Families of rows that turns and mirrors carry onto each other, the same ones carrying the whole set onto itself: the rest of each named row's family, in list order:
4 families of 8 rows:
j270: [ 10.0 -14.7  -3.8 -12.8  13.9  -1.9   3.4  17.1 -30.0  -9.8  -9.4   2.4
  -9.3 -14.9 -16.9  18.0  -8.1  -6.5  -9.4   2.1 -16.1  12.4  -5.1 -17.1
  26.8  19.0  11.6   9.3]
j612: [-25.1   6.6 -21.1  10.6  -1.2 -16.5  17.0  -8.8   2.4  14.5  10.9 -12.7
 -19.2   8.3  22.8  -6.3  21.0   4.7  21.0  15.4  11.8 -22.9  14.1  10.1
  -9.8  -6.4   4.4   6.3]
j319: [ -1.1   0.1 -13.0  15.9 -16.4 -13.6  11.8 -11.8   1.9  18.6  26.5   0.5
 -19.8  29.7  30.0  -9.1   7.0  -3.1  11.5  17.3  12.6 -11.2   2.4 -10.7
 -20.9 -14.0 -12.6   3.1]
j444: [  6.5  -9.2   9.8  -1.2   7.8  -3.4   4.3  -4.8 -12.0   5.1  -2.8   6.3
 -11.2 -37.0  -6.8  -2.0 -17.8  -1.4 -11.8  -8.7   1.4   4.0  -1.1 -19.1
  41.8   7.0  12.6  11.1]
j429: [ 14.1 -11.1   6.0  -2.3   6.3   7.9  -0.7   5.1 -26.4 -11.3  -0.7  16.3
  -4.4 -24.2 -12.8   6.9  -8.5 -16.6  -3.7   8.1 -15.3   7.5 -20.6 -12.0
  35.0  14.2  -6.2   6.2]
j898: [ 11.1  -9.3   2.8   3.4  -3.2   3.3 -13.8   8.8 -14.0  -0.8   1.7  17.1
   5.3 -22.6  -8.9   1.1 -16.9  -2.1 -14.2  -4.2  -9.5   9.9  -2.3 -20.7
  46.3   3.9   8.0  -3.2]
j500: [-21.8   6.8 -25.7  16.8 -14.7  -6.2  -0.8 -16.2  -1.8  -2.4  17.9  -3.3
   2.0  19.4  22.8   0.4   3.6   7.9   6.0   4.3   0.0   8.7  -0.8  23.2
 -23.3 -14.6  -8.8 -13.5]
j930: [ 13.7  -9.3  13.5  -9.8  14.4   9.1  12.9 -12.5 -11.1  -2.8  -5.7   6.3
 -11.3 -28.2 -20.8  -1.7 -11.8 -18.2   0.3  -0.9  -5.7   0.2 -14.2  -7.4
  28.2  19.5   1.6  22.0]
j669: [ -9.0  -2.7 -22.9  21.5  -1.7 -15.4   1.3  -7.2   2.4  17.6  18.3  -1.3
 -22.8  16.4  30.2   4.2   6.8   0.0   7.0  13.6   9.9  -8.1   5.4  -4.7
 -24.6 -24.6 -14.1 -12.6]
j555: [-18.8  16.8 -14.7  23.8 -21.7  -4.3   1.4  -7.8  11.1  18.4  14.6   7.1
   3.1  19.5  14.4   2.8  17.5  12.4  10.7   8.5  -8.3  -1.6  -1.6  14.2
 -17.4 -16.5 -17.3  -4.6]
j918: [  9.7  -4.5   2.8 -17.5   9.8  10.3   1.7  -2.2  -0.1  -5.8 -10.5   3.4
  10.1 -10.1 -34.8   4.7  -8.2  -6.7  -5.4  -6.7 -14.5   6.7   3.1  -8.2
  27.6  23.1  14.7  20.2]
j603: [ 27.6 -18.2   5.1 -15.8  11.2  11.2 -12.3  -9.8  -3.6  19.5 -14.5  -1.0
  -4.4  -9.8 -19.6  -1.4 -17.3 -13.4   4.7   3.3 -21.1   1.2  -0.5 -16.6
  22.6  23.3   1.2  24.8]
j941: [ 23.5 -17.5  -3.6  -9.2  10.7  12.6 -28.3  -0.4  -5.7  13.9 -16.2   5.4
   4.3 -11.8 -19.6   7.7 -14.8 -11.1   1.4   4.4 -29.3   6.9  -1.9 -14.3
  25.1  16.2  -4.4   8.5]
j827: [ 21.0 -17.3   6.7 -11.8  12.7  -0.5  -5.2  -9.9 -18.6  16.4 -11.1   0.2
 -15.6 -24.0  -9.4   2.6 -10.9  -8.1   3.5   8.6 -18.7   3.9  -8.6 -18.9
  28.1  23.1  -4.5  26.3]
j713: [-21.2   3.7 -20.2  12.2 -10.1 -14.4  15.5 -18.9 -11.7   1.0  18.6 -10.7
 -15.7  14.4  29.5  -1.0   2.6   6.6   7.6   5.4   8.1   5.5  -3.0  18.5
 -26.1 -11.1  -5.5  -3.3]
j835: [ 22.1 -16.6   5.1 -14.0  19.6  20.2  -0.6  -2.7   0.0   0.1 -14.5   0.8
  -6.3 -12.0 -28.8   1.8 -22.9 -26.0  -0.3  -6.8 -10.5  -1.2  -3.6  -4.4
  15.6  13.6  12.1  10.9]
j852: [  6.0 -10.7  -7.6 -12.3  19.5   7.1  -7.8   9.6  -9.2  -7.5 -16.0   2.0
   3.0 -17.0 -29.7  18.7 -10.1  -6.3  -9.4  -6.1 -19.0  11.0   4.0  -7.5
  23.2  13.9  13.5   3.6]
j354: [ -3.3   7.8 -13.1  16.9 -18.9  -3.9   3.9 -21.9  22.4  18.7  24.6   4.8
  -2.1  29.5  16.7 -14.1   8.3  -1.3  12.4  11.2  10.4 -12.3   7.2  -2.5
 -17.5 -14.6 -13.9   3.6]
j173: [-10.9   2.0 -15.5   4.7 -16.9  -7.3  18.7 -20.2  -2.7   5.2  19.8 -14.4
 -12.0  32.2  23.7 -10.5  -4.0   0.1  11.0   3.7   9.7   1.0   1.5  16.2
 -31.5  -4.4   1.9   5.5]
j135: [-27.8  11.7 -26.5  18.7 -12.8 -13.0   1.1  -1.1  -0.2   6.4  16.1   1.2
  -1.7  10.9  22.6  -3.1  28.1   8.6  18.1  21.1   1.7 -15.5   9.6  10.1
   1.3  -9.5  -5.8  -5.7]
j546: [ 23.2 -17.3   3.0  -5.5  -1.7  12.2 -14.2  14.0  -5.0   5.3  -3.6   7.4
   4.4  -2.1 -15.5  -2.7 -29.4 -12.3 -11.8  -8.8  -8.7   5.4   7.5 -22.3
  32.5   5.1  21.9  -1.6]
j402: [-22.0  10.4 -14.2  21.1  -4.4 -13.9  14.0 -10.8   4.5  24.1   8.4  -6.0
 -20.8   5.5  20.5   8.4  13.7  13.0  10.4   5.3  -0.4  -5.1  -0.2  14.4
 -26.5 -18.4 -11.5  -1.0]
j978: [ -6.8   2.3 -11.2  12.0 -11.4  -9.7  19.9  -2.5   0.9  28.7  10.4 -11.8
 -25.9  30.8  20.9   1.2   3.5   2.1  13.3   7.2   1.8  -8.8   2.3   5.6
 -35.5 -12.5  -0.7   5.5]
j885: [ 13.0  -8.7   7.0 -17.9   3.6   1.6  13.5   5.0 -21.3  -7.2  -3.7   4.0
  -2.4  -8.3 -23.2   3.9  -7.3  -6.7  -4.2   2.4 -11.6   8.1  -5.6 -17.5
  31.8  28.3  12.5  26.4]
j932: [ -3.3   7.9 -11.3  14.7 -28.1   0.4   6.3   1.5   7.9  22.7  16.6   0.3
  -1.7  44.4  14.4  -4.6   7.2   2.4  13.7   9.7  -6.7  -5.0   1.8   5.7
 -26.9 -10.2  -5.9   1.5]
j352: [-11.7  -0.3 -23.8   4.9  -7.3  -4.9   9.6   2.2   8.0  17.3   9.6 -15.0
 -12.6  33.9  16.6  -9.5  11.2  -5.0  22.0  14.2   7.2 -24.9  21.3   7.0
 -19.1  -5.9  13.5   3.1]
j218: [-14.1   5.1 -28.2  12.6 -18.5  -1.9  -5.8  10.6   5.0   8.7  14.8  -1.5
   4.9  36.5  16.3  -6.0  18.0  -0.9  19.8  20.0  -2.5 -17.7  16.2   7.2
  -8.3  -8.8   3.1  -8.7]
j925: [-11.2   5.6 -20.8   8.9 -21.5   1.7   2.5 -17.2   6.0   1.3  19.3  -7.1
   5.8  37.4  16.3  -9.1  -2.6   1.4   9.7   1.8   2.0   4.2   4.0  21.0
 -27.8  -8.6  -1.4  -5.4]
j870: [ 17.0 -16.8  -2.0  -5.0  12.7   1.7 -20.7  -0.1 -20.8  11.0 -12.1   7.5
  -6.9 -25.9  -8.9  12.1  -8.5  -6.0  -0.7  10.0 -27.1   9.7 -10.2 -16.5
  31.4  16.3 -10.1  10.7]
j119: [ 21.5 -18.2  -2.0  -6.4  12.0  18.6 -13.8  14.6 -15.5  -8.2  -9.1  11.4
   0.8  -8.1 -20.7  11.3 -18.4 -24.9  -3.8   1.6 -20.3   7.3  -9.8  -9.1
  21.2   8.5   3.6  -4.9]
j48: [ 19.1 -16.7   9.3  -9.9   9.3   4.4   3.9   0.2  -3.8  11.5  -6.8  -2.9
 -12.4 -16.0 -13.4  -5.4 -30.2 -10.7  -9.7 -13.2   2.3  -1.3   7.7 -20.6
  28.2   7.9  26.2  12.0]
j186: [-11.9   5.0 -22.6  22.1  -3.9  -6.1  -6.7 -18.2  23.2  17.7  15.3   2.7
  -5.7  16.1  17.3  -0.5   8.5   1.7   8.2   7.8   7.4  -9.7  11.1   3.2
 -22.0 -25.3 -15.2 -12.3]

Same family as j555: j429, j930, j835, j402, j978, j932, j119
Same family as j218: j612, j444, j898, j135, j546, j352, j48
Same family as j270: j319, j669, j918, j852, j354, j885, j186

